In the rows, zero is written as 128.
One turn or mirror swaps these rows in pairs. Which row does each one swap with?
The rows were stretched afterwards, more along some directions than others.
puz: 136; 158; 160; 114; 113; 140; 127; 97; 142; 133; 124; 125; 110; 140; 146; 136; 141; 135; 129; 137
Zuvo: 166; 158; 177; 118; 118; 126; 177; 92; 139; 128; 121; 120; 105; 136; 136; 133; 144; 118; 116; 145
pigaf: 135; 146; 161; 119; 119; 120; 150; 109; 147; 139; 142; 113; 118; 130; 112; 137; 144; 120; 143; 150
bevo: 151; 130; 161; 107; 128; 118; 173; 102; 149; 117; 134; 122; 113; 127; 130; 150; 143; 122; 114; 140
befe: 153; 142; 177; 116; 117; 140; 171; 106; 153; 117; 130; 119; 110; 119; 135; 141; 136; 124; 125; 135
Nogan: 156; 135; 140; 105; 119; 122; 146; 105; 130; 128; 102; 142; 102; 113; 143; 125; 120; 139; 104; 134
vun: 135; 116; 159; 119; 104; 119; 174; 112; 134; 140; 105; 141; 110; 140; 139; 135; 123; 133; 88; 116
Mes: 143; 152; 178; 130; 95; 140; 143; 109; 117; 154; 116; 98; 98; 128; 146; 142; 145; 145; 113; 144
vis: 127; 151; 155; 125; 94; 132; 154; 127; 123; 155; 121; 121; 93; 134; 151; 139; 119; 153; 107; 129
buk: 130; 131; 157; 116; 100; 124; 160; 126; 106; 146; 125; 149; 91; 109; 138; 134; 132; 154; 102; 137
Kef: 133; 129; 132; 107; 112; 118; 138; 126; 136; 142; 124; 148; 105; 118; 134; 133; 133; 151; 105; 145
Nalim: 150; 150; 156; 126; 112; 126; 151; 122; 136; 131; 128; 129; 108; 111; 140; 149; 127; 148; 111; 148
pef: 122; 157; 155; 134; 111; 145; 146; 126; 101; 135; 125; 115; 97; 138; 140; 124; 133; 140; 107; 131
Godu: 147; 140; 158; 102; 114; 128; 146; 96; 143; 123; 116; 127; 120; 144; 125; 137; 146; 118; 112; 111
fanam: 145; 116; 153; 117; 133; 132; 154; 108; 132; 120; 133; 126; 101; 140; 125; 126; 143; 123; 108; 132
dotif: 146; 136; 151; 112; 110; 129; 161; 115; 138; 141; 124; 133; 86; 120; 128; 143; 127; 136; 116; 132
vatu: 150; 161; 174; 132; 112; 156; 144; 102; 118; 114; 114; 120; 99; 138; 150; 137; 133; 134; 97; 120
bip: 148; 134; 153; 116; 118; 134; 152; 98; 151; 108; 132; 123; 126; 126; 136; 131; 144; 120; 120; 127
fivin: 166; 136; 160; 113; 107; 145; 154; 104; 133; 134; 130; 130; 105; 126; 142; 152; 136; 134; 115; 132
Lazi: 129; 118; 150; 94; 122; 125; 153; 101; 140; 126; 113; 137; 106; 143; 120; 122; 129; 121; 106; 110
tarig: 157; 165; 171; 117; 90; 149; 150; 105; 121; 142; 123; 116; 87; 123; 159; 140; 140; 133; 103; 132
dima: 146; 161; 146; 121; 96; 135; 147; 113; 126; 143; 121; 122; 100; 121; 157; 154; 132; 147; 111; 136
Bik: 148; 117; 158; 121; 115; 144; 169; 113; 144; 123; 124; 108; 120; 137; 142; 135; 117; 116; 119; 131
dusa: 132; 154; 156; 118; 108; 137; 161; 100; 106; 146; 116; 131; 83; 127; 159; 144; 122; 136; 106; 119
gemi: 146; 158; 174; 120; 103; 132; 177; 109; 121; 142; 141; 104; 103; 136; 139; 129; 145; 127; 109; 135
Muna: 149; 154; 173; 123; 93; 129; 165; 109; 130; 153; 127; 107; 113; 138; 126; 159; 125; 127; 104; 131
sut: 147; 159; 185; 129; 100; 153; 156; 102; 123; 137; 136; 114; 108; 137; 142; 145; 150; 139; 99; 127
lovu: 140; 132; 145; 115; 101; 137; 159; 111; 135; 146; 105; 136; 97; 136; 144; 135; 133; 144; 94; 111
Vit: 166; 165; 180; 107; 107; 142; 164; 89; 130; 112; 105; 123; 99; 123; 150; 129; 125; 131; 77; 108
mavu: 173; 124; 179; 106; 108; 126; 171; 114; 165; 127; 129; 121; 126; 112; 115; 153; 150; 114; 105; 155
bovuk: 141; 142; 164; 117; 124; 129; 159; 103; 140; 147; 124; 127; 96; 138; 135; 134; 136; 126; 133; 137
nim: 146; 122; 145; 114; 133; 132; 148; 105; 133; 104; 111; 133; 104; 122; 154; 117; 133; 121; 104; 122
pagez: 157; 145; 163; 133; 104; 131; 167; 108; 121; 149; 129; 120; 106; 123; 148; 155; 126; 150; 100; 146
lagi: 168; 159; 168; 117; 116; 143; 139; 90; 145; 117; 113; 108; 115; 129; 153; 143; 140; 147; 113; 138
nuz: 162; 172; 182; 124; 95; 133; 160; 107; 128; 140; 124; 117; 112; 119; 139; 159; 131; 144; 104; 136
Pode: 125; 135; 153; 125; 120; 138; 136; 110; 130; 130; 138; 102; 109; 160; 126; 137; 135; 118; 128; 131
nube: 147; 128; 156; 103; 109; 120; 160; 111; 139; 126; 130; 139; 101; 137; 122; 129; 138; 118; 95; 123
pire: 149; 146; 178; 108; 108; 128; 146; 97; 147; 115; 135; 118; 107; 142; 132; 147; 149; 125; 128; 136
Nek: 118; 127; 140; 130; 105; 142; 153; 119; 116; 160; 132; 128; 100; 143; 145; 146; 133; 139; 108; 139
ratat: 154; 137; 168; 114; 103; 117; 144; 116; 140; 110; 116; 113; 118; 111; 135; 134; 132; 121; 110; 147
pufe: 163; 135; 168; 104; 119; 131; 160; 87; 145; 127; 128; 113; 106; 133; 128; 142; 137; 129; 92; 121
bag: 152; 136; 165; 105; 113; 117; 175; 105; 135; 144; 133; 126; 98; 132; 134; 132; 137; 128; 114; 133
nuf: 135; 145; 150; 114; 121; 141; 134; 106; 130; 120; 112; 132; 104; 117; 152; 117; 126; 139; 117; 125
nonem: 163; 150; 153; 121; 115; 150; 136; 100; 126; 113; 126; 111; 115; 117; 154; 131; 144; 130; 119; 137
dipu: 158; 172; 154; 130; 108; 148; 148; 111; 123; 137; 120; 103; 97; 129; 130; 138; 149; 136; 120; 147
kaluv: 137; 147; 151; 118; 120; 134; 152; 107; 142; 115; 136; 122; 113; 144; 132; 131; 153; 112; 124; 148
bikid: 152; 142; 157; 128; 121; 146; 134; 100; 134; 125; 106; 118; 107; 130; 146; 149; 138; 137; 103; 126
kidam: 132; 162; 151; 118; 105; 148; 127; 102; 116; 116; 130; 114; 100; 134; 155; 132; 135; 153; 99; 114
pav: 141; 163; 160; 134; 110; 133; 141; 92; 122; 124; 139; 110; 111; 135; 145; 133; 157; 138; 118; 136
vuva: 140; 121; 154; 107; 120; 121; 173; 109; 149; 141; 126; 129; 118; 126; 132; 138; 140; 116; 128; 141
sil: 133; 142; 153; 129; 107; 128; 122; 112; 139; 134; 131; 111; 119; 125; 128; 139; 137; 138; 120; 155
Nonu: 169; 129; 157; 107; 108; 140; 158; 111; 146; 129; 96; 127; 110; 131; 139; 140; 134; 131; 95; 126
ponu: 130; 145; 162; 121; 103; 133; 143; 113; 134; 140; 111; 118; 99; 138; 144; 118; 137; 138; 108; 138
muluv: 134; 139; 143; 114; 100; 138; 145; 115; 109; 132; 125; 129; 103; 128; 161; 130; 134; 153; 91; 107
nopil: 177; 147; 170; 106; 110; 139; 173; 112; 140; 116; 118; 137; 106; 118; 137; 136; 149; 132; 104; 137
Gitog: 146; 133; 142; 107; 120; 128; 126; 108; 156; 126; 113; 125; 108; 131; 129; 140; 133; 143; 113; 131

Kef swaps with puz
Nonu swaps with nonem
Muna swaps with gemi
pufe swaps with Vit
buk swaps with pire
Gitog swaps with nuf
nopil swaps with fivin

